In the rows, 128 means zero.
The rows below come in pairs that one turn or mirror swaps. Which row does each named row swap with?
The rows were stretched afterwards, more along some directions than others.
nege: [104 113 130 106 109 134 126 139 147  94 110 124 108 162  88 119]
foz: [138 108 146 118  97 132 153 125 166 121 127 168 115 176  69 107]
punur: [126 100 121 112 110 117 151 108 161  96 109 148 120 144 104  96]
zepo: [132 111 140 107  84 122 117 146 148 102 104 122 126 172  81 125]
zir: [138 102 157 130  98 101 143 128 165  91 119 176 116 165  50  96]
zema: [125 133 158 111  98 112 155 108 138  96 138 145 157 167  70 118]
suv: [121 113 141 138 124 127 147 135 147  98 118 157 136 195  77 126]
tam: [129 104 152  87  96 117 161 107 158 107 120 148 131 154  71  91]
rudog: [128 140 129 139 110 129 114 145  99 114 126 159 137 157 101  96]
vot: [140 109 124 142 117 151 108 144 128 119 116 137 120 161 103 108]
Mulib: [114 118 111 114 133 140 144 134 139 102 110 143 107 153 131 112]
nev: [125 110 115 146  99 139 120 127 161 100 125 158 114 148  94 131]
fimaf: [137 104 137 135 108 131 118 161 146 109 103 111 133 164  96 117]
fuzat: [119 124 159 110  84 104 135 104 128 116 128 150 145 177  79 116]
mosi: [119 117 141 129 108 126 136 134 140 106 111 124 127 142  91  76]
rapan: [136 134 147 112  85  87 131  97 164  89 135 147 140 185  66  86]
mudub: [138 119 128 145 102 149 110 143 119 118 118 137 147 170 114 113]
Gem: [116 133 107 136 131 148 136 137 126  87 111 136 113 155  99  98]
dibuz: [120 115 124 139 106 146 132 127 120 123 131 169 102 141  82 120]
nulu: [142 115 145 112 106 144 134 142 142 129 123 148 134 154 103 135]
fisi: [128 119 125 121 113 132 151 140 145  98 121 166 118 180 118 110]
Gebe: [121 117 107 125 124 141 150 132 144 111 120 158 113 177 121 130]
Podo: [127 116 119 134 111 129 128 109 155  98 103 133 122 142  87 100]
kunod: [129 128 138 124 138 126 162 142 145 106 131 150 129 166  93  91]
boge: [129 106 142 146 106 131 121 126 132 117 128 168 122 138  68 105]
Ropi: [112 115 143 115 127 138 162 171 132 102 105 138 106 156  83 126]
fevum: [134 133 127 108 107 116 155 115 158 101 136 154 117 140  73  76]
rotul: [127 104 141 142 112 143 121 124 127 108 119 131 141 173 107 114]
Lon: [129 118 114 105 100 137 127 171 130 121 100 149 111 159  92 133]
Poze: [122 103 129 122  89 121 125 137 147  94 135 171 131 163  63  94]
tigo: [121 111 109 115 116 147 138 164 121 118 108 135 133 174 106 107]
Viduv: [110  95 120 115 105 142 133 148 134 117 128 143 116 160  60 129]
safuv: [130 133 153 116  92 116 148 133 152 113 130 167 128 180  70 131]
tazoz: [123  91 132 116 110 114 135 131 131 110 128 166 127 166  70 118]
revod: [120 116 113 132 128 154 149 134 139  98 118 168 117 178 121 129]
lefal: [117 128 134 131  91 120 139 119 131 114  97 147 126 173  94 127]
dekim: [120 109 131 119  76 113 134 130 155  89 121 150 114 151  54 109]
Vok: [109 121 124 145 127 144 118 163 105 113 129 135 124 160  90 119]
Lomen: [141 108 143 132 110 136 128 152 137 111  89 167 100 156  77  99]
tuka: [140 108 146 117 108 108 156 145 155 106 110 128 135 133  86  94]

fimaf pairs with Mulib
revod pairs with mudub
Lon pairs with Podo

